Turns, then the turns between two rows, first turn first; the first pair answered:
suvu:
[ 24 -51  -8  63  16  63 -25  20  37  27 -39  -2 -26   7 -28  15  -9  -4
 -34   8 -31 -22   7  22  15  32  -7   6  59  13  41  28  41   2   5]  ->  [ 26 -43 -27  65  16  48 -28  12  46  35 -33   8 -19  22 -10  38 -11 -19
 -21  23 -40  -9  -4  35  14  29 -25  24  58  20  22   7  16 -28  -7]
[-19   6   6  -4 -11 -10 -16  25 -28 -13   9   3   6  -7  15  -5  18   2
  -9  31  11  -2 -17   0   1  21 -12 -15   2  -7 -43  12  -1   2 -12]  ->  [-18  -2  13   2  -9  -6 -14  30 -31 -12   8   0  10 -10   8 -15  18   4
 -11  26  10  -3 -13  -4   2  19  -3 -20   0  -8 -35  12   6   5  -9]
[ 27 -14 -18  12   6  -7  -4   7   4  28  -8   8  -9 -11  26  31   8 -15
  34 -23  16  17 -25  21  -1   1 -15  -1 -11  31 -22 -26 -11  -6  -9]  ->  [ 16 -12 -15  -2  10 -12  -6  21  -8   9   3  11  -1  -8  33  35  10 -10
  40 -41  17  12 -13  11  -4  11 -10  -6 -10  32 -23 -10  -8  10   9]
miz:
[ 23  53   3 -30 -32 -27   7 -33   4  21  21 -44 -33 -12 -10 -63  -7  13
  10  -8  27 -16 -48  11  -4 -10 -51  28  18 -13   8  44   4 -20 -27]  ->  [ 29  39  14 -29 -27 -12   6 -27   4  24  12 -55 -36 -22 -23 -73  -5  31
  -1  -6  18 -23 -42   6  -5 -11 -42  19  24 -14  15  46  16  -7 -31]
[ -7  13  27 -35  -3  -9 -12  -8 -34   1 -11  13  -4  -5  46 -28 -36  46
  19  10  58 -58 -10 -49  13  -5 -20 -13 -14 -10  13  68  11   6  38]  ->  [ -7  26  21 -40  -6 -20 -10 -12 -30  -2  -4  18  -1  -1  55 -19 -36  33
  26   8  61 -57 -15 -43  14  -7 -26  -4 -13  -9   5  67   2  -3  32]
[ -2  22 -10 -11 -13  -1   8 -45 -17   7   2 -13 -15  10  25   8  -7 -31
   7   8   9   7  -4  -7 -11  -3 -33  19  -6   9   3  -1 -12 -21  17]  ->  [  3  23 -16 -10 -12  -4   6 -38  -4  15  15 -21 -17  -3  24   4  -1 -23
  15   5  12  16 -14  12  -7 -12 -30  16   8   7 -23  -4 -11 -18   2]
[-10 -10   1 -20   2   1  15  11 -33 -26  -4  10   7  27 -17   7  -1   9
  -9 -26  -6 -15  42 -31   3  42  26  -4   8  17  47  22 -18  45  54]  ->  [-21  16 -13 -30  -6 -24  14  -2 -39 -35  12  20  11  35  15  25  -1 -14
  12 -21   0  -4  34 -26   5  37   7  10   2  15  34  20 -41  28  49]
mog:
[-12   1 -10   9  16   3 -13   0  -9 -14  -1   5  -5  20  24  14  -4  -6
   8  -3   2   3   0  -2   4  24  -1  -8   7  12  21  -1 -18  17   9]  ->  [ -8   2 -14  14  22   6 -16   4  -2  -4   3  -2  -7  13  23  13   4   3
   8  -3  -6   8  -5   9   1  19   0  -9  15  10  10  -9 -14  17   4]
[-16 -34 -12   7 -62   8  26 -45  11   8   2   1 -23  36  21  -3 -39 -52
  -8  27 -25 -34  24  29  20  48  22  -1 -14  21  58 -29 -46 -19  55]  ->  [-17 -52 -17   9 -50  23  18 -24   9   9   4  -4 -17  30   7   3 -32 -31
 -20  19 -38 -30  34  32  11  58  42 -14   3  28  48 -33 -30   7  67]
[  5 -30  -7  -9   3   3 -28  45  11  18  12 -28   5  12 -20   9   4  44
 -16 -33  -6   3  18   5  -2   0  44 -14  32  32 -13 -13  37  48   9]  ->  [ 21  -3 -19   1  -8 -21 -23  17  44  53  24 -29   3   1   2   7   5  23
   1  -2   8  23 -15  35   5 -33  17  15  28  16 -42 -25  16  -8 -35]
[-14   5  -3 -23  11   3 -16  16 -15   4   5  -4   8  -6  14   1   4  25
   5 -22 -13   1   0   9 -17   6  -8 -10  15  16 -14  -5  13  10  16]  ->  [ -3  13 -11 -13   7  -4 -12  12  -3  16   5  -7   3  -8  22  -1   4  17
  11  -9  -6   0 -14  19 -16  -3 -16  -1  15  10 -26 -10   6  -5  -5]
dereb:
[ 51  -4 -36   1 -36   5   9  -7  38   8  22 -22 -28 -16   3  12  24  42
 -24 -15 -20 -19  -9  40  -1   2 -13   8  16 -32   2  -6  -6  13 -13]  ->  [ 49   1 -34  -5 -39  -1  13 -14  36   5  24 -16 -22 -14  10  13  25  34
 -17  -9 -18 -15  -9  43   4   1 -23  12  12 -31  -2  -6 -12   4 -14]
[ -7 -30  42  14  17  34 -17  35 -17  14 -34  -4 -49 -18 -16  -5   7  28
 -45   8 -22   0 -10 -17  20  22  39  -7   7  -3  39  11  22  15   3]  ->  [  5 -19  47  19   8  26  -9  15   2  34 -36  -6 -58 -28 -12 -21   5  16
 -41  26   0   1 -26  -6  24   5  22   6  -6 -15  40  14  21 -13 -24]
[ -1 -15  -4  -9   5  -4   4  23 -28 -27  -3   0  11  -9  11  11   8  -5
 -12 -25   8   4  18 -25   6   9  23 -24  -3   0   2  23  26  25  27]  ->  [  8 -17   8  -2   4   5   7  17 -23 -12  -9 -10   6 -20   1  -5  10   4
 -20 -12  16   1  13 -22   8   1  30 -23  -3  -4  16  18  40  26  17]
[  6 -22  24   7  18  51  -9 -24 -24 -32   0 -41  81 -25 -16  40 -17   6
  -4 -38 -14 -13  42 -28   3  42 -13   5  28  19  46 -23 -37  19  16]  ->  [ 15 -29  34  14  17  60  -2 -30 -14 -10 -14 -53  71 -37 -30  23 -19  14
 -12 -27  -4 -18  35 -22   8  29  -7   4  25   4  50 -23 -25  19   4]
Pairs:
Between the rows of a pair lie 2 to 3 turns.
[  7  20   3  19 -11 -34  11 -47 -12  10 -14  31  12  31   9  31 -14 -29
  -2  25  34   4 -18 -20  30 -26 -50  -3  -7 -37  32  -5 -20 -46   2]  ->  [ 34  18  -3  30  -7 -31   4 -20  10  34   5  -4  17  -2   1   8   6   5
  10  18  34  15 -43  17  20 -49 -37 -10  34 -49 -23  -5   3 -44 -35] : miz, miz
[-19 -20  45 -31 -20  21   6 -35 -39 -36 -20  -2 -15   4   1 -24 -20  -6
 -39 -12   4 -20  31 -56  -7  20  31  -4 -24  15  62   4  13  54  37]  ->  [-19  25  38 -59 -26 -27   6 -23 -41 -62  16   7 -12  -9  47 -23 -19 -22
  -4 -36  33   1  18 -40 -13   9  11  10 -29   0  15  28 -15  33  25] : miz, miz, suvu
[ 27  22 -16  19 -19   5  10 -21  21  16 -43  -2 -29 -24   4  -9  19   1
  14  37  15 -11 -14  39   2 -23   3  14   1 -23 -36  -7  10 -70 -28]  ->  [ 25  -4  -4  24 -11  36  12 -18  10  19 -60  -6 -35 -20 -27 -17  14  16
 -11  39   7 -27  -4  24   3 -11  23  -3   2 -17  -5  -6  35 -47 -12] : miz, miz
[  9  14 -12  -6  -7 -36   5   7  20  32  41 -19  -5 -17  34 -25  21 -19
   3   4  14  29 -21  31 -15 -25  -1  21  -9 -48 -17  21   0 -28 -75]  ->  [ 16 -23  -6  25  -2   3   8  -5  31  61  11 -26 -10 -12  -5 -25  20   1
 -25  30  -9  18  -9  32  -9 -19  14   2  -3 -33  15  -4  16 -24 -74] : miz, miz, suvu
[  5 -30   9  31 -21  14  -3 -22 -41 -17 -41  -6   3   3 -28 -33 -12 -33
 -56   1  -2 -22  26 -55  39  23  14  -9 -20  21  75   5  44  34  41]  ->  [ 22 -47  -7  64 -21  31  -4 -27 -17  25 -44 -19   0  -1 -45 -19   1 -21
 -57  27 -30 -13   8 -24  43  14  15   4   2  23  55 -38  45  15  17] : suvu, mog
[-28 -18  15 -24   1   0 -19  11  12  -1 -14   3  29  55  -2  14  13  23
 -36 -43   0 -22   6 -60 -27  27  23 -31   0 -52 -20  50  40  56   9]  ->  [-36  11   1 -33 -11 -33 -17   2   3 -14  -5  22  30  72  31  38   1  -4
 -23 -46   5 -10   7 -61 -29  25   0 -11 -17 -47 -26  54  11  35  14] : miz, miz
[-31   3  -5  -2  -5 -13  15 -24  25 -22 -20  -1 -41 -24 -10  -7  -8  31
 -29 -27  20 -16   6 -28  24  21 -12 -35  19 -10  62  -2  -2  24  14]  ->  [-17   3  -3  12  -9  -6  14 -34  45  -2 -14 -16 -46 -33 -20 -18  -2  34
 -23 -12  27 -16  -7  -9  29   6 -11 -33  24 -20  52 -12   3   8  -9] : dereb, mog, dereb
[ -3  24   3   5  -5 -13  24 -46  -8   0 -19  15 -18  19  12  -1 -24 -38
 -15  34  26  -9   6 -27  24  -1 -37  24 -43  -2  43   3 -24 -40  -9]  ->  [-25  -5   4 -15  22  11   9   8 -36 -40 -14  12  -1  24  -5  16 -13  -5
 -26  -6  -6 -23  32 -49  11  39  -6  -7 -20  20  48  14   0  30  42] : suvu, mog
[  7  26  24  -9 -17   1  26  -3 -23 -18  -5   8  -9 -14  -4 -41  -5 -14
  -5  -6  49 -12 -18 -13  24 -11   7  -5   3 -12  14  24   9   3   8]  ->  [ 12   2  19   1  -7  21  24  16 -11  -7  -8 -12 -10 -26 -20 -51   6  16
 -13 -11  32 -12 -23   0  18  -7  20 -11  24  -4  -1  14  24  19   4] : mog, dereb, mog
[ -5 -35  45  54  24  31  10 -18  16  -7 -20   6 -16  -1 -69  -6   7  37
 -25  -7  20   0  19 -45 -16  15  18  -9  -3   9  18 -23   1  37  26]  ->  [-22 -22  24  36  30   9   3 -12  -5 -31  -1  31  -4  27 -36  40  -2  12
  -7 -21  -2  12  32 -49 -22  34   2   1  -7  23   4 -29 -35  39  55] : miz, miz, mog
